(in the rows, 128 means zero)
One turn moves each row of this set onto another row. After a few examples, where does it send each row asked below?
q_313: [139 124 141 118 101 123 101  97 125 129 137 109 139  82 126 138 103 126
 156 142 100 134 147 117]
q_250: [119 132 136 114 113 184 124 126 137 142 126  91 103 123 152 148 128 132
 160 119 135 147 141 137]
q_803: [ 97 143 143 104 120 108 129 140 107 144 126 117 117 156 162 149 137 123
 121  84 125 127 122 124]
q_884: [135  93  94 110 111 124 118 112 114  94 147 131 124  84 129 119 131 126
 139 108 106 151 128 138]
q_664: [150 127 142 170 121 166 106 153 150 110 148 136 117 142 125 128 161 125
 111 114 133 117 153 135]
q_126: [106 139 100 126 146  84 131 134 131 151 130 105 153 124 126 132 131 125
 105 133 141 150 103 119]
q_810: [121 108 149 170 117 133 127 119 153 104 125 122 120 136 126  81 109 162
 131 125 135 145 110 149]
q_844: [101 140 152 105 121 100 126 131 108 140 126 116 120 164 159 143 144 123
 114  93 132 121 117 116]
q_478: [ 99 131 155 112 110 115 136 124 115 129 124 110 117 167 166 147 138 133
 125  84 130 134 137 118]
q_799: [112 124 119 139 135  88 138 112 144 133 127  95 155 143 131 122 137 136
 104 140 153 155 113 107]
q_315: [151 138 141 172 139 138 106 162 154 126 139 141 139 122 113 128 162 111
 101 122 128 112 141 133]
q_183: [124 120 146 161 131 113 113 127 142 116 126 127 124 134 117  77 117 150
 116 137 138 128  85 148]
q_312: [132 135 162 114 126 145 105 107 136 141 128  92 115 145 137 124 153 126
 127 156 158 115 101 113]
q_78: [139 130 136 114 107 118  96 103 120 135 136 113 141  77 124 139 103 120
 153 144  99 128 138 121]
q_426: [141  87 117 117 108 110 114  91 122  82 147 126 132 103 125 103 145 131
 126 127 121 142 119 122]
q_263: [147 132 132 167 123 171 106 162 146 115 148 140 114 134 125 134 155 121
 115 107 127 120 156 142]
q_542: [149 139 135 161 132 155  96 164 141 120 149 142 118 135 119 127 162 113
 103 118 130 106 137 138]
q_64: [126 150 137 100 138 143  98 134 120 160 128 103 112 123 134 134 144 112
 128 146 144 111  89 129]
q_129: [118 149 120  99 132 168 108 144 123 162 127 101 105 110 142 151 129 117
 149 124 128 129 115 144]
q_595: [144 125 148 119 106 111  95  91 125 129 136 110 144  89 123 131 111 124
 147 155 109 124 134 111]
q_297: [126 119 123 129  93 123 142 104 132 146 107 143 104 148 145 135 105 140
 161 110 124 155 157 137]
q_84: [127 124 160 122 110 171 121 100 146 129 125  84 109 144 148 132 143 138
 147 139 152 137 132 117]
q_766: [149 127 145 179 126 155 117 154 163 116 139 135 136 126 120 132 157 120
 113 114 128 126 161 134]
q_814: [112 128 114 153 132 136 121 155 133 130 126 135 116 106 123  98  93 145
 137 108 114 145 102 172]
q_859: [143 130 140 113 109 110  93  99 120 134 137 114 143  81 121 134 108 119
 147 151 105 122 131 115]
q_125: [138  84 109 117 105 123 121  97 122  82 148 125 127  97 130 112 137 134
 137 114 115 154 133 130]
q_231: [153 130 150 178 131 143 112 151 161 117 138 136 138 130 116 126 163 117
 103 123 134 117 150 130]
q_87: [148 138 130 169 139 146 108 171 151 131 138 143 134 114 116 136 155 109
 108 112 121 118 148 142]
q_950: [101 133 160 112 114 105 131 123 116 131 125 111 120 170 162 142 143 130
 117  93 136 126 127 113]
q_148: [147 139 127 162 130 164 101 169 140 123 147 144 115 129 124 134 156 114
 110 110 125 113 146 144]
q_726: [108 115 118 144 123 108 151 109 152 124 126  90 152 141 140 131 130 147
 120 126 147 172 138 109]
q_539: [ 96 137 145 107 113 117 134 135 111 138 126 115 116 158 166 152 133 128
 127  78 123 136 136 124]
q_109: [119 131 123 150 139 116 109 149 131 132 126 135 121 117 116  86 107 140
 119 126 125 128  80 162]
q_88: [141  95 107 109 120 101 107 102 112  94 148 131 131  96 121 104 146 123
 119 128 119 133 105 126]
q_2: [137 128 140 123 111  81 122  95 122 152 110 148 114 161 129 113 129 128
 127 143 143 121 113 120]
q_174: [102 124  96 138 125 120 152 128 144 136 125  97 145 124 141 143 117 141
 132 109 133 180 143 126]
q_259: [114 113 129 165 117 147 130 136 147 113 123 126 114 119 129  96  96 159
 144 109 122 156 121 163]
q_91: [129 141 115 110 120  87 119 121 110 170 110 158 111 141 130 128 117 117
 133 130 127 122 108 138]
q_176: [101 137  86 126 141 105 141 145 132 153 127 105 147 113 133 144 118 128
 121 114 129 166 121 131]
q_853: [133 113 144 134  95 104 136  84 137 137 108 138 110 167 138 119 121 142
 144 131 141 141 142 119]
q_30: [144 121 149 122  99 119  99  88 128 124 135 107 143  88 125 133 107 127
 152 148 106 130 145 111]
q_69: [124 136 104 115 109 112 131 125 116 166 109 154 103 132 138 140 101 124
 154 109 116 143 136 148]
q_594: [146 134 133 174 130 158 114 164 158 124 137 139 133 116 121 138 151 117
 116 108 120 127 161 142]
q_340: [152 132 144 167 126 158 100 154 146 113 148 139 119 143 121 124 165 120
 104 121 136 108 141 134]
q_357: [136 101  93 105 120 109 108 116 108 101 148 135 128  84 123 113 136 118
 128 117 109 139 110 136]

q_814 -> q_810
q_297 -> q_2
q_426 -> q_357
Now find these:
q_726 -> q_126
q_539 -> q_950
q_148 -> q_664
q_859 -> q_313
q_84 -> q_64
q_87 -> q_766

One turn moves each row of this set onto another row. After a few examples, where does it send each row asked below?
q_716: [ 87 123 105 122 101 147 156 130 128 135 144 117 103  88 114 133]
q_656: [ 83 141 156 128  83 145 161 132 118 155  92 108 159  60 131 129]
q_405: [114 155 137 176 100 156 125 137 122 134  95 140 132  61 145 133]
q_437: [ 86 129 136 137  80 137 157 139 141 137 106 111 141  57 125 102]
q_309: [104 121 161 102 140 155 154 128 122 125  87 175 157 109 104 154]
q_798: [125 153 166 103 124 176 146 149 130 164 110 115 135 117 115 130]
q_6: [ 81 139 112 123 118 116 177 142 138 125  97 110 158  80 122 119]
q_244: [ 94 139 167 107 126 173 138 136 136 125  84 164 170  91 100 138]
q_614: [101 129  91 149 128 118 157 138 122 114 100 132 127  83 112 148]
q_793: [107 107 177 106 115 169 145 121 125 136 102 179 139  99 112 143]
q_800: [ 94 123 177 101 115 182 142 124 139 137 104 170 154  89 110 133]
q_403: [ 80 113 125 111 102 128 188 120 143 144 128 123 131  80 137 113]
q_195: [103 166  90 146 141 128 170 131 130 126 109 139 144  98 137 129]
q_16: [108 118 114 162  91 139 136 136 127 126 109 131 109  62 116 130]
q_592: [104 158 105 147 154 128 166 128 120 126  97 145 147  97 147 160]
q_477: [105 136 112 139 111 149 173 109 137 148 145 153 111  91 155 117]
q_834: [ 78 123 151 106  96 141 187 114 120 163 113 118 148  76 142 135]
q_39: [ 76 146 136 112 114 128 183 129 116 147  88 108 171  80 129 143]
q_223: [ 91 138 106 138  94 148 137 146 126 126 125 110 114  75 105 130]
q_745: [123 149 164  98 130 173 153 147 132 164 113 118 134 123 117 134]
q_994: [120 161 138 171 102 170 129 134 126 141  94 139 135  65 149 132]
q_222: [112 162 118 169  95 153 137 137 133 135 112 136 129  68 136 107]
q_552: [157 140 166 132 138 165 146 122 136 163  98 134 146 101 142 125]
q_7: [107 118 140 122 155 151 154 132 116 115  74 170 153 102 111 157]
q_636: [105 122 132 141 118 153 167 103 126 153 135 160 107  87 167 143]
q_371: [110 125 174 120 117 165 131 139 122 124  78 170 156  92  98 143]
q_168: [101 102 105 137 113 131 167 116 128 132 130 143  99  84 128 142]
q_37: [111 131 134 137 121 166 171 100 131 157 134 156 113  91 170 141]
q_364: [124 156 161 103 133 171 149 151 129 159 106 115 139 119 114 135]
q_564: [156 148 159 131 149 158 148 124 133 156  90 132 153 105 138 130]
q_54: [108 166 106 144 154 142 167 127 122 129  93 143 151 100 150 157]
q_243: [109  89 160 115 127 169 158 114 121 137 103 180 124  96 128 146]
q_604: [ 90 126 164  92 137 169 156 123 138 131  99 170 162 103 109 144]
q_429: [ 85 140  91 124 118 136 157 141 124 123 126 112 122  93 104 142]
q_641: [154 138 161 124 150 160 156 116 135 161 101 135 146 109 144 129]
q_161: [117 113 164 143 114 173 127 137 118 124  74 168 141  76 111 138]

q_614 -> q_16
q_429 -> q_223
Now find these:
q_364 -> q_798
q_793 -> q_309
q_405 -> q_636
q_834 -> q_39
q_604 -> q_244
q_7 -> q_161
q_641 -> q_564
q_37 -> q_54
q_403 -> q_6
q_477 -> q_195

